Each row has a name. After each piece below comes the name of the row it's from, unless a question asks for something else. Each question is about the rows just above it.

[158 100 139  82  94] -> P
[177 152 149  83  94] -> X
[177 152 149 121 146] -> C
Right after [83] comes -> [94]
Print row C. -> [177 152 149 121 146]

[115 139 110 171] -> kes
[135  94 123 147] -> ros
[106 178 146 125] -> rine
[138 105 133 103] -> minob
[139  93 128 131] -> kiku
[119 132 137 173] -> rimul
[120 119 136 176] -> Zuva
[111 174 141 154] -> Lobak
[115 171 139 111] -> kimu
[141 106 119 113] -> fod
[176 118 120 136] -> nuno
Print row Lobak. -> [111 174 141 154]
Print row ros. -> [135  94 123 147]
Print row rimul. -> [119 132 137 173]
Put [176 136 119 120] back in order: which row is it? -> Zuva
[171 139 111 115] is which row reordered? -> kimu

[150 143 145 142 139 152 146  83 147 142] -> F
[150 147 146 145 152 142 142  82 139 143] -> G
[ 98 103 103 153 165 110 147 132 109 150] -> L
Print row L. -> [ 98 103 103 153 165 110 147 132 109 150]
Put [ 82 139 142 142 143 145 146 147 150 152] back in order: which row is it? -> G

[126 109 111 143 120 136 150 146 127 107] : H
[109 107 146 126 112 127 150 143 136 121] : W
[146 112 143 120 150 126 127 109 107 136] : V
Print row H. -> [126 109 111 143 120 136 150 146 127 107]
The entry that follows [111]: -> [143]
Print row V. -> [146 112 143 120 150 126 127 109 107 136]
Which row holds these entries in another order? [107 109 111 120 126 127 136 143 146 150] -> H
[136 107 109 127 126 150 120 143 112 146] is which row reordered? -> V

[130 168 134  99  87 112  80 111] = senud
[164 114 165 146 125 142 130 106] = meviz
[111 112 130 168  80  99 134  86] = Bub
[111  95 108 147 167 138 155 156] = lituf
[119  94 136 126 149 169 138 116] = zazu
[105 124 108 121 138 130 134 141] = lan
[117 104 105 154 164 123 175 164] = karu
Print row Bub. -> [111 112 130 168  80  99 134  86]
What comes right after [146] in the named rows? -> [125]
Print row lan. -> [105 124 108 121 138 130 134 141]
Right after [104] comes -> [105]
Which row holds these entries in another order? [ 80  87  99 111 112 130 134 168] -> senud
The entry that follows [175]: -> [164]

[133 124 124 128 122 144 115 133 134] : Dez
[127 118 142 133 140 139 125 129 139] : luf
[125 138 119 133 135 138 124 133 129] : kiv
[126 147 129 132 111 142 118 151 147] : teb
[100 119 102 128 138 153 108 143 124] : Gelun
[118 110 100 140 168 117 138  88 124] : begu
[103 126  88 127 154 137 117 118 126] : karab
[121 134  99 129 138 165  74 151 121] : Dure
[139 129 125 139 140 133 142 118 127] is which row reordered? -> luf
What comes right after [103] in the named rows? -> [126]
Print row Dure. -> [121 134  99 129 138 165  74 151 121]
Print row karab. -> [103 126  88 127 154 137 117 118 126]

[111 119 120 120 149 167] : Lapu
[166 163 125 110 153 137] : zoze
[146  96 124 148  91  98] : bebe
[104 144 132 143 166 112] : tef
What comes right after [149] in the named rows? -> [167]
What comes right after [119] in the named rows? -> [120]
Put [ 98  91 148 124  96 146] back in order: which row is it? -> bebe
Right after [125] comes -> [110]

[114 133 106 112 111 101 113 152 135 142 139 153 147 142 135 132 115 132
  97 152 106] : rezip
[147 139 127 121 150 141 102 147 140 153 143 150 156 128 140 130 101 127
 143 149 115] : Gon
[129 118 143 147 135 110 149 140 146 133 119 137 134 157 122 140 154 144
 134 138 110] : ruro
[119 100 158 164 124 120 143 116 120 107  97 112 109 121 101 113 150 115
 139 113 131] : goli
[126 125 123 129 129 101 118 158 151 148 133 159 154 149 130 132 124 133
 113 158  95] : bur
[119 135 115 119 119 102 133 151 141 141 137 150 145 149 136 141 134 142
 107 150 107] : nevu
[148 130  95 118 133 131 125 124 101 159 129 158 133 113 151 129 154 158
 123 126 149] : bupo
[147 139 127 121 150 141 102 147 154 153 143 150 156 128 140 130 101 127
 143 149 115] : Sapo
[152 142 139 130 153 157 148 108 133 130 136 109 120 129 140 147 143 147
 156 109 136] : zut
[140 165 107 102 132 143 139 118 123 136 164 122 127 128 164 154 130 153
 120 121 138] : regul
Put [ 95 126 125 123 129 129 101 118 158 151 148 133 159 154 149 130 132 124
 133 113 158] back in order: which row is it? -> bur
Print row bur. -> [126 125 123 129 129 101 118 158 151 148 133 159 154 149 130 132 124 133
 113 158  95]
Put [ 95 101 113 118 123 124 125 126 129 129 130 132 133 133 148 149 151 154
 158 158 159] back in order: which row is it? -> bur

[163 140 138 115] -> Lin
[163 138 123 141] -> dav
[163 140 138 123] -> Falit
[116 165 138 141] -> Nol
Print row Lin. -> [163 140 138 115]
Put [115 138 140 163] back in order: which row is it? -> Lin
Put [123 138 140 163] back in order: which row is it? -> Falit
asked: [163 138 123 141] -> dav
Print row dav. -> [163 138 123 141]

[150 151 158 132 175 141] = zemem
[150 180 158 132 128 130] = sibol
[130 128 138 169 175 141] = bot
[150 131 158 132 128 130] = pudos
asked: [150 151 158 132 175 141] -> zemem
Print row zemem. -> [150 151 158 132 175 141]
The entry that follows [151]: -> [158]
Print row pudos. -> [150 131 158 132 128 130]

[106  95 136 145 123 116] -> tisiv
[107 109 117 106 137 145] -> gom
[141 165 137 110 147  83] -> toba
[144 137 165 147  83 110] -> tegi
[116 109 117 106 137 151] -> levun
asked: [141 165 137 110 147  83] -> toba
Which row holds these entries in another order? [ 83 110 137 144 147 165] -> tegi
Print row tegi. -> [144 137 165 147  83 110]
Right after [123] comes -> [116]
The entry that follows [136]: -> [145]
The entry that follows [95]: -> [136]

[130 122 130 132 121 134 130 127 126 127 131 129 128 128 128 125 125 128
 127 126] -> lof
[127 116 128 129 123 126 130 136 130 127 128 129 131 126 128 134 145 127
 124 130] -> begi
[123 122 127 125 125 125 134 126 132 128 127 126 124 129 128 131 140 128
 124 126] -> Nido
[131 137 126 128 124 134 121 129 121 129 129 131 128 128 132 122 115 130
 128 120] -> Puzup
[122 122 126 130 126 127 130 130 125 125 127 109 125 127 126 121 127 129
 118 131] -> Nizen
[121 133 125 130 127 125 129 132 123 125 129 117 128 129 124 128 150 126
 122 129] -> nupa
[131 118 127 132 128 123 134 130 125 128 131 120 132 132 126 128 119 128
 124 137] -> Zepop
[130 124 130 132 126 128 132 136 131 129 129 119 127 128 127 118  82 128
 130 130] -> Lil
[135 124 128 129 129 133 128 118 128 130 127 123 126 134 128 130 146 128
 122 135] -> remul
[133 142 129 128 128 130 127 120 129 128 133 124 127 129 128 137 127 129
 129 137] -> mabes
[127 117 129 127 129 134 131 122 124 131 128 132 123 127 126 134 129 129
 133 129] -> moger
Print row moger. -> [127 117 129 127 129 134 131 122 124 131 128 132 123 127 126 134 129 129
 133 129]
Print row Puzup. -> [131 137 126 128 124 134 121 129 121 129 129 131 128 128 132 122 115 130
 128 120]

[149 136 135 117 149 150 136 149 128 112 124] = mirir
[154 136 135 111 153 155 137 149 126 112 125] = Biru
[156 147 148 113 152 154 153 115 102 139 156] = Lofil
[136 149 112 136 124 149 150 135 116 128 149] = Siz
Put [156 139 102 115 153 154 152 113 148 147 156] back in order: which row is it? -> Lofil
Print row mirir. -> [149 136 135 117 149 150 136 149 128 112 124]
Put [149 135 149 112 128 150 124 136 136 149 117] back in order: which row is it? -> mirir
The entry that follows [155]: -> [137]

[164  99 140 162 152 131 146 150 143 130]  Fuduz
[154 159 128 148 135 130 143  88 138  92]  bupeb
[145  97 157 114 138 129  99 108 102 100]  zapa
[108 100  97  99 145 146 129 137 157 114]  ponaf
What comes right after [154] in the named rows? -> [159]
Which row holds these entries in another order? [ 97  99 100 102 108 114 129 138 145 157] -> zapa
What comes right after [102] in the named rows? -> [100]
Print row zapa. -> [145  97 157 114 138 129  99 108 102 100]
Right after [135] comes -> [130]
Print row Fuduz. -> [164  99 140 162 152 131 146 150 143 130]

[153 164 145 160 135 153 132] = keken
[117 142 142 122 168 172 119] = moz
[142 141 134 142 103 149 137] = sim
[153 147 113 154  87 121 133] = dod
[145 164 152 132 153 160 135] = Veme
[121 105 159 109 139  97 141] = devif
[144 122 166 153 143 135 152] = sul
[148 126 108 155 103 107 131] = kuga
[152 144 165 153 135 122 143] = Kesap
Put [143 122 135 153 165 144 152] back in order: which row is it? -> Kesap
Print row moz. -> [117 142 142 122 168 172 119]
The entry that follows [148]: -> [126]
Print row sul. -> [144 122 166 153 143 135 152]
The entry that follows [165]: -> [153]
Print row Kesap. -> [152 144 165 153 135 122 143]
[132 153 135 160 145 164 153] is which row reordered? -> keken

[140 133 154 123 169] = N
[153 179 142 110 141] = A
[ 98 143 105 102 145] = U
What comes right after [142] in the named rows? -> [110]
Print row A. -> [153 179 142 110 141]

[117 129 123 124 110 150 136 102 101 133 171  83 130 128] : munon
[135 125 138 139 157 112 114 137 148 127  88 171 128 135] : deziz
[172  82 101 150 133 124 102  83 123 171 128 130 136 129] : gez
Print row deziz. -> [135 125 138 139 157 112 114 137 148 127  88 171 128 135]
The entry that follows [110]: -> [150]
Put [ 83 101 102 110 117 123 124 128 129 130 133 136 150 171] back in order: which row is it? -> munon
The entry that follows [114]: -> [137]
Put [128  83 130 102 172 136  82 124 129 133 123 101 171 150] back in order: which row is it? -> gez
Print row munon. -> [117 129 123 124 110 150 136 102 101 133 171  83 130 128]
What comes right after [82] in the named rows? -> [101]

[151 124 127 162 115 118 133  98] : Govob
[160 114 113 167 145 143 116 125] : ran
[124 124 153 139 137 113  84  96] : zed
[143 160 167 113 117 125 145 114] : fisi
[151 118 115 134 162 124 127  98] : gizap
Print row gizap. -> [151 118 115 134 162 124 127  98]
[114 113 160 125 143 145 116 167] is which row reordered? -> ran
The row with [143 160 167 113 117 125 145 114] is -> fisi
Put [ 98 151 124 127 162 115 118 133] back in order: which row is it? -> Govob
Put [127 162 115 118 133  98 151 124] back in order: which row is it? -> Govob
Which row holds these entries in another order? [114 143 160 167 113 117 125 145] -> fisi

[127 151 107  91 139 124 139 136]  zalut
[128 119 150 127 118  89 130 145]  puv
[130 145 127  88 118 119 128 150]  med
Print row zalut. -> [127 151 107  91 139 124 139 136]
Which row holds these entries in another order? [150 128 119 118  88 127 145 130] -> med
[ 91 107 124 127 136 139 139 151] is which row reordered? -> zalut
Which row holds these entries in another order? [ 88 118 119 127 128 130 145 150] -> med

[131 129 123 128 126 126 117 125 129 124 137 133 126 127 136 127 125 118
 116 132 125 141 123 135 130 124 132 125 130 121 124 135 125 119 122 141
 127 137 125 137 126 133 114 126 130 130 128 124 141 124 130 136 123 123
 124 126 139 130 135 120] -> nukaz
[132 139 127 123 113 139 130 134 135 122 138 127 130 123 144 121 129 136
 115 130 139 129 119 130 136 118 149 131 127 128 127 138 121 140 133 138
 130 134 125 130 133 128 116 134 129 133 136 132 126 127 133 130 123 127
 124 122 138 136 136 126] -> milu
[127 130 121 122 120 132 123 124 130 125 134 134 128 122 138 117 126 123
 121 129 129 138 121 133 132 124 135 128 130 121 122 129 127 127 127 134
 129 131 130 130 130 129 123 127 132 127 128 129 138 128 131 127 129 129
 131 125 132 129 136 126] -> Duzo
[133 136 115 127 106 138 122 112 139 115 131 136 138 122 156 106 130 117
 119 144 126 143 108 129 132 122 138 130 126 124 109 142 129 128 124 147
 129 142 132 125 136 121 120 129 135 127 132 138 137 139 131 123 125 129
 133 125 147 132 144 117] -> Kuzul
[130 153 126 108 105 152 133 125 131 109 142 130 143 111 156 102 133 117
 128 134 123 151 105 150 146 112 133 119 105 129 108 145 112 159 141 173
 132 146 133 121 149  97 144 126 143 112 139 167 146 131 151 141 140 122
 135 129 145 148 131 115] -> movu
[130 124 127 107 104 147 125 143 140 136 140 135 122 115 156 110 137 134
 119 127 138 126  99 138 144 125 151 136 118 140 122 146 126 135 128 145
 142 134 127 136 124 131 123 139 116 126 145 134 133 139 128 129 124 137
 137 121 146 121 125 108] -> roba
[129 134 123 124 124 134 126 125 129 125 134 134 139 122 126 124 123 130
 120 129 125 131 126 131 127 125 129 120 128 124 128 128 123 130 130 126
 128 133 131 133 125 129 122 126 130 136 133 129 136 126 128 131 131 126
 128 122 133 133 134 128] -> giv
[123 132 123 121 120 133 125 139 124 132 141 134 122 118 138 123 124 131
 108 125 126 133 125 139 138 125 135 125 130 131 123 135 120 116 123 132
 131 121 132 132 126 140 124 130 128 122 128 123 139 131 123 125 125 127
 134 128 134 123 138 127] -> Luto
[127 137 128 125 124 136 123 122 132 120 129 123 127 123 141 121 128 134
 116 129 152 133 123 134 134 126 140 131 124 124 126 133 121 133 122 136
 129 132 126 129 128 126 116 133 130 130 136 134 130 126 131 130 124 123
 126 124 138 136 136 116] -> luk
[128 138 128 125 125 133 126 124 129 125 134 126 127 123 136 125 126 130
 119 130 130 138 126 134 131 124 136 124 127 123 127 131 123 131 128 133
 129 133 126 132 132 126 120 128 130 133 134 134 136 127 134 135 125 127
 122 125 133 131 129 127] -> remep
The row with [131 129 123 128 126 126 117 125 129 124 137 133 126 127 136 127 125 118
 116 132 125 141 123 135 130 124 132 125 130 121 124 135 125 119 122 141
 127 137 125 137 126 133 114 126 130 130 128 124 141 124 130 136 123 123
 124 126 139 130 135 120] is -> nukaz
What comes right after [102] in the named rows? -> [133]
Print row giv. -> [129 134 123 124 124 134 126 125 129 125 134 134 139 122 126 124 123 130
 120 129 125 131 126 131 127 125 129 120 128 124 128 128 123 130 130 126
 128 133 131 133 125 129 122 126 130 136 133 129 136 126 128 131 131 126
 128 122 133 133 134 128]
asked: [127 137 128 125 124 136 123 122 132 120 129 123 127 123 141 121 128 134
 116 129 152 133 123 134 134 126 140 131 124 124 126 133 121 133 122 136
 129 132 126 129 128 126 116 133 130 130 136 134 130 126 131 130 124 123
 126 124 138 136 136 116] -> luk
asked: [129 134 123 124 124 134 126 125 129 125 134 134 139 122 126 124 123 130
 120 129 125 131 126 131 127 125 129 120 128 124 128 128 123 130 130 126
 128 133 131 133 125 129 122 126 130 136 133 129 136 126 128 131 131 126
 128 122 133 133 134 128] -> giv
asked: [123 132 123 121 120 133 125 139 124 132 141 134 122 118 138 123 124 131
 108 125 126 133 125 139 138 125 135 125 130 131 123 135 120 116 123 132
 131 121 132 132 126 140 124 130 128 122 128 123 139 131 123 125 125 127
 134 128 134 123 138 127] -> Luto

